In the rows, zero is written as 128.
Each path below is one point turned by a fixed rotation once a step. After each direction that follows a path, write how fast that rotation turns it, in deg/step (0 if it stays still).
Each turn is a multiple of 5 degrees from 10 to 175, or 0.
Each row of a path follows its step; steps can be skipped.
path 1
step 1: [125 121 124 130 125 137 137 126 125 122 121 129 132 123 127 146 118 131
 136 117 122 114 132 123 125 119 117 132 127 120 146 124 129 113 131 110
 140 132 124 133 133 126 110 128 124 125]
step 4: [131 131 118 119 109 135 130 126 131 126 148 143 131 133 135 133 137 142
 129 137 135 133 137 120 130 122 128 124 133 125 123 124 124 126 126 126
 124 121 145 126 122 124 127 120 141 145]
step 5: [135 110 129 121 133 123 125 124 142 126 129 128 128 119 136 126 130 123
 121 131 136 135 110 130 125 127 122 141 122 140 134 126 133 122 126 126
 131 114 120 132 118 135 126 122 109 109]
step 6: [128 139 146 131 130 123 134 125 136 126 136 123 136 123 130 130 111 132
 142 130 116 135 137 112 127 125 145 130 130 126 122 134 140 133 132 117
 129 143 140 124 122 118 121 126 126 136]
step 7: [132 112 122 136 131 127 137 137 121 121 123 135 123 121 131 124 147 131
 121 116 110 138 125 130 136 126 121 135 126 145 127 133 123 131 126 132
 134 128 123 116 130 141 140 138 129 137]
step 10: [137 118 128 123 144 126 120 127 123 134 122 127 127 123 131 118 126 128
 123 138 125 117 118 123 121 136 134 118 108 130 120 132 124 115 133 133
 140 127 138 125 129 105 116 134 130 132]
step 11: [124 140 127 131 120 131 124 126 129 119 121 121 136 126 127 119 123 118
 117 125 134 133 120 127 137 131 134 118 144 144 134 119 136 146 116 124
 123 130 130 126 136 135 127 123 123 149]
step 13: [119 135 127 138 123 124 129 139 116 121 142 118 134 121 137 137 116 117
 125 126 143 124 133 122 134 124 130 118 129 128 137 130 120 134 133 128
 149 123 123 145 115 130 130 137 125 130]
step 15: [130 132 132 121 122 152 123 130 128 131 133 110 133 119 140 120 140 128
 127 118 121 122 127 133 120 118 135 123 133 112 137 139 122 130 120 130
 133 121 137 134 134 121 135 130 140 133]
step 16: [136 130 117 128 121 125 115 124 130 130 137 137 116 142 126 141 136 140
 115 136 125 134 117 132 139 136 134 114 124 132 138 129 129 128 130 123
 125 131 117 127 124 138 124 109 121 122]
step 18: [133 140 137 138 121 114 133 138 129 115 126 126 140 135 121 137 138 136
 125 133 118 134 131 136 131 114 123 126 104 137 131 137 131 135 138 131
 126 133 134 134 133 128 128 126 127 138]
[134 125 130 127 129 128 129 130 127 126 123 129 131 126 128 127 132 125
 129 129 129 126 127 127 128 130 124 128 131 127 131 130 124 132 128 121
 128 128 127 133 130 132 128 128 125 127] -> 175
[129 131 124 130 132 128 130 125 131 129 126 125 128 129 127 128 126 126
 130 131 128 129 129 129 131 128 132 135 130 122 128 126 129 131 127 124
 124 128 125 126 129 126 128 129 126 130] -> 130
[129 130 127 125 125 123 129 130 129 131 128 123 126 126 127 127 126 128
 130 129 128 125 125 125 128 121 126 127 131 126 131 129 127 128 124 127
 130 132 130 128 128 123 126 131 130 126] -> 155
[127 129 127 126 134 128 130 129 124 126 126 123 124 126 128 128 131 128
 131 124 132 130 128 127 125 131 129 129 126 127 130 127 131 124 127 126
 129 127 133 129 129 126 129 125 127 126] -> 155
[129 126 126 126 130 132 128 130 129 124 126 128 128 127 127 128 127 129
 126 123 128 133 124 130 129 124 126 126 127 127 127 128 126 131 126 129
 121 128 130 128 130 128 127 127 135 132] -> 95
[130 127 126 125 131 124 126 130 126 129 130 128 130 129 125 126 128 131
 125 126 127 127 125 127 125 130 127 132 130 129 125 131 131 126 128 126
 127 123 123 125 131 129 129 131 130 124] -> 155
